In the data rows, 128 means zero.
How far apart are the two rows of each pair, measured in a hidden way? 0 means very close, and 30 very far. Two or three weighted sums of its numbers give each row a place; it is the straight-line distance between the places.
[136 136 136 175 114 139 125  84 100 150 129 129 137 109]
[139 117 144 139 107  99 105  89 125 145 141 144 166 121]: 11
[144 128 147 154 131 111 120  93  96 133 162 169 108  92]
[163 121 134 164 106 106 156 110  69 170 103 123 108 144]: 16
[151 105 188 145  64 105 112 139 104 154 101 130 116 170]
[185 131 103 144  68  31 171 177  80 164  90 110 109 150]: 3
[185 130 109 147  90  21 165 173  76 168  77 106 106 166]
[175 117 147 164  73  67 119 150  92 150 141 148  91 103]: 5
[158 108 130 126  67  61 146 214 110 163  77 106 112 157]
[166 125 115 136  56  55 148 206  90 163  83 110 112 164]: 4
[159  77 185 143  88  66 129 188 123 156  98 100  94 158]
[173 107 154 156  85  81 116 154  92 148 142 147  92  98]: 6
[147  92 136 105  64  83 155 212 122 156  89 113 114 160]
[162 123 116 139  67  45 151 212  96 167  86 116 105 137]: 11
[144  98 105 125  74  64 161 211 124 171  79 108 118 157]
[166 134  83 163  86  40 176 134  82 176  97 117 145 131]: 17
[142 143  81 191 124  32 169 125 105 194  80  73 136 162]
[145 136  67 136  97  60 160 148 105 186  78  92 177 148]: 16
[156 140  62 158 112  57 172 139  95 190  89  67 157 146]
[149 145  57 155 122  64 173 145  85 193  82  73 150 154]: 9
[147 151  88 156 105  68 182 124  80 190  93  82 148 143]
[ 98 152 108 109  86 106 128 131 142 145 155 126 178 116]: 18
[151 141 107 156 122  53 190 116  79 193  94  73 126 166]
[136 146 121 142  91  43 181 130  67 175 116 118 157 139]: 14
[147 142 122 158 118  45 190 109  82 185  89  76 139 171]
[103 165 151 169  96  58 168 148  92 173 104  70 136 173]: 6
[134 142 162 125  49  83 146 122 115 157 145 153 125 106]
[143 142 121 142  79  95 134  97 104 160 152 161 127 106]: 8
[152 136 127 170 104  52 178 101  71 172 114 120 132 140]
[143 139 144 166 106  54 185 105  75 177  97  86 133 178]: 4
[138 139 140 171 115  63 172 107  73 183 103  92 131 163]
[155 151 111 130  54  46 164 155  77 181 124 115 139 129]: 7
[143 153 105  96  46  66 167 177  95 179 117 104 150 133]
[144 141  98 106  80  60 161 172  78 189 115  80 157 165]: 10
[145 119 148  38  89 132 120 124 157 122 174 158 122 112]
[149 152 117 137  74  69 166 130  69 182 129 129 128 122]: 19
[113 144 147 172 107  72 179 123  72 167 124 129 117 135]
[110 138 162 183 129  75 176 104  79 157 113 122 122 155]: 2
[121 132 140 192 128  74 171 100  85 166 102 123 127 147]
[ 87 151 176 191 139  88 122 119 101 127 128 134 122 158]: 13
[119 134 176 187 135  99 133  88  94 130 129 154 113 135]
[135 121 187 179  93  94 158 102  84 149 102 123 115 175]: 12
[135 121 159 181 123  93 167  91  79 159  97 115 115 182]
[118 124 193 172 104 106 134 111  91 147  96 124 123 185]: 4
[130 121 163 153  89 135 154 101  98 160  92 118 114 190]
[149 112 139 112  83 134 150 136  83 176 100 117 132 156]: 22
[135 106 130  82 107 148 165 151  98 182  97 113 122 147]
[129  99 199  63 107 163 131 137 138 135  92 117 123 180]: 6
[126 110 143 122 130 152 124 116 105 174  90 122 135 155]
[129 113 156 110 128 167 141  89 133 145  80 126 135 163]: 6
[121 103 129  92 182 166 132  97 146 129  71 125 142 187]
[149 113 115 133 144 162 117  99 119 154 110 154 111  99]: 22
[ 94 140 133 155 143 166 126  98 128 123 117 122 151 146]
[107 116 155 117 139 170 131  97 166 114  94 125 140 160]: 9
[115 109 172 123 157 156 132  85 157 118  88 120 136 169]
[126  95 162 109 150 160 123 109 169 120  67 112 144 169]: 9
[125  96 142 107 137 160 137 114 162 123  63  91 159 200]
[123  96 143 106 173 157 133  97 180 108  77 110 145 174]: 9
[133  99 147 141 157 174 127  88 157 125  82 113 134 142]
[144  98 146 133 158 175 123  82 158 120  89 119 128 137]: 1
[125 101 170 149 140 140 125 111 143 133  58  95 156 176]
[124 108 187 136 138 145 110 105 147 125  64 100 140 203]: 15
[ 77 159 143 151 162 129 122 111 162  79 128 116 142 171]
[ 81 159 121 131 175 151 107 130 174  68 127 107 143 173]: 1
[110 128 123 116 179 149 120  90 190  80 114 105 163 157]
[106 133 134 134 184 149  96  88 187  84 124 120 137 157]: 13
[ 79 161 116 138 176 156 112 133 171  74 117 102 144 169]
[121 111 122 110 183 154 109 102 181  90  87 103 172 172]: 19
[109 126 134 127 181 158  99  92 180  83 123 120 149 150]
[128 108 125 102 178 146 105  93 197  76 107 110 151 190]: 10
[ 91 140 123 133 166 148 111 118 185  86  98  94 158 185]
[104 138 108 137 173 155 128 101 181 101  79  84 165 175]: 13
[ 89 146 128 131 167 143 122 120 178  77 100  88 166 189]
[ 94 142 120 122 178 148 115 108 183  77 107  91 160 196]: 8
[ 91 144 135 134 171 133 105 109 189  79 110 100 150 192]
[109 120 142 148 163 127 125  93 182  92  79 103 161 188]: 12
[148  86 166  94 168 146 111 101 191  71 113 113 125 180]
[ 71 176 103 143 156 115 124 145 155  81 131 121 159 148]: 8
[ 73 184  73 148 175 124 127 162 145  84 119 104 159 148]
[ 77 171 107 123 174 144 128 129 181  73 126 107 142 153]: 8
[ 71 183 101 132 182 124 113 153 168  70 131 101 137 171]
[ 99 148 129 131 196 140 107  92 187  75 126 121 134 148]: 10
[ 89 153 118 134 197 137 127 113 188  76  97  95 149 165]
[108 133 117 133 189 142 133  95 194  80  89  89 158 169]: 8
[ 97 143 132 108 194 155 103 117 192  66 115  99 137 185]
[ 76 163 119 164 174 146 135 150 112 111  95 108 145 147]: 18
[ 82 162 120 156 181 157 114 114 148  99 127 137 116 129]
[ 91 149 126 163 158 165 122 100 128 116 117 139 128 141]: 6
[109 130 166 155 186 169 127  85 127 105  85 121 106 190]
[174 105 158 157 135 149 110  92 131 113 104 149  82 125]: 25
[132 126 152 180 146 136 165  72 102 136  90 133 101 156]
[183  96 154 158 163 152 118 114 118 115  73 129  72 140]: 16
[166 103 168 175 154 143 131  89 115 123  71 125  85 160]
[165  90 178 160 163 149 128  92 141 104  68 114  95 166]: 4
[157  85 165 136 175 168 121  94 162  90  83 114  99 171]
[172  68 149 122 186 150 115 126 163  89  72 111 103 168]: 5
[167  80 146 122 181 156 107  94 163  89 101 129 107 159]
[164  76 145 122 174 172 117 103 164  89  93 121 110 156]: 6
[141  94 150 140 185 176 110  89 171  82  96 111 113 174]
[173  69 140 135 178 167 113 114 150  95  88 116 103 159]: 9
[181  61 145 115 169 151 114 150 149  91  87 117  90 160]
[183  63 151 118 166 148 111 135 147  91  91 119 107 152]: 10
[173  79 144 138 183 160  97 104 160  85 105 117  97 157]
[186  66 137 124 177 139 106 126 156  81 106 126  97 149]: 5
[149  91 147 139 192 152 100  85 172  75 106 110 129 173]
[166  76 160 125 175 143 105 106 177  70 103 107 117 172]: 4
[149  95 157 129 176 139 114  79 188  68 118 110 125 170]
[168  81 155 125 187 154 119  96 174  71 103 103 105 166]: 5
[185  67 155 143 190 128  99 128 147  83  98 107  98 160]
[182  57 160 127 174 129 116 153 148  85  89 103 107 154]: 8
[187  63 153 134 159 130 107 128 153  84 108 118  99 156]
[176  64 142 139 173 148 123 124 159  94  74  97 116 163]: 10
[174  64 127 124 157 161 123 131 176  93  80 102 110 163]
[153  82 114 130 168 142 129 103 184 107  74  84 157 166]: 12
[157  81  85 167 170 126 130  88 174 117  88 103 148 150]
[157  69  92 113 171 153 145 121 183 110  81  99 145 137]: 10
[152  86  84 121 188 139 140  92 179 118  96 109 154 118]
[138 113  73 113 160 151 131  86 191 118  98 108 165 132]: 12
[151  94 139 118 164 190 133  89 153 115 100 122 118 117]
[153 105 153 128 157 175 112  79 157 103 116 132 118 116]: 4
[144 109 154 139 164 150  99  72 155 104 122 148 118 130]
[135 129 147 146 157 163 115  66 150 107 126 149 106 121]: 5
[ 83 161 105 150 180 156 137  99 135 111 137 138 120 128]
[ 93 153 122 133 196 163 114  91 151 109 140 127 123 122]: 12
[ 71 164 116 134 180 164 128 145 136  93 139 119 123 140]
[ 84 163 105 114 172 178 112 118 164  95 139 125 130 133]: 9
[108 143  97 119 174 172 122  81 164 109 140 137 135 115]
[ 99 153  82 117 168 186 120  97 169  98 137 129 138 130]: 6
[123 136  90 120 176 172 121  80 164 109 131 140 139  98]
[138 111 108 109 181 163 106  84 181 104 130 137 133 108]: 1
[156 109  86 114 169 172 116  88 162 111 128 147 124  91]
[145 116  77 126 168 166 120  79 163 113 129 144 139  98]: 1
[155 113  55 121 179 166 124  92 156 115 126 150 129  85]
[156  89 107  93 173 174 111 103 176 101 115 129 138 117]: 9
[136 120 118 154 167 197 138  74 140 117  95 119 119 127]
[180  77 137 130 152 158 108 116 146  99 115 138 104 113]: 4
[ 78 155 110 149 182 171 136 113 144  96 111 114 126 173]
[121 130 103 133 174 177 105  86 162 109 127 146 127 107]: 19
[ 81 177  95 112 174 165 108 185 154  60 125  98 126 174]
[101 134 132 145 190 169 116  88 153  99 116 133 130 136]: 14
[176  85 122 122 143 167  93 134 140 108 112 145 115 101]
[180  74 115 108 154 168 100 167 136 108 102 132 104 110]: 4
[181  84 120 127 149 155  84 146 132 108 120 144 109  98]
[172  82 127 140 143 176 106 123 133 118  92 132 117 115]: 6
[168 104 125 171 137 161 120  92 126 131  77 133 109 133]
[187  73 149 135 147 130  97 150 142 111  98 133  89 116]: 8
[189  84 155 168 156 134 123 125 115 117  79 116  71 152]
[182  74 156 138 148 122 106 188 113 111  80 121  76 152]: 8
[181  75 150 141 144 126 121 191 107 115  72 114  73 161]
[162  83 183 141 172 176 118 111 142  97  84 106  81 168]: 2
[176  85 118 149 120 159 116 168 105 131  87 136  96 117]
[168  82 154 168 156 171 109 115 119 114  90 123  89 149]: 6
[175  71 169 121 138 155  95 165 120 105  98 128  95 150]
[169  78 170 157 159 167 107 112 133 103  94 119  87 155]: 8
[185  81 134 162 144 136 116 172  97 122  80 119  73 150]
[180  81 140 141 123 116 115 199 103 119 101 135  80 121]: 6
[181  84 117 165 133 142 119 176 108 128  83 123  87 109]
[190  97 114 182 133 126 131 149  93 135  81 118  89 116]: 4
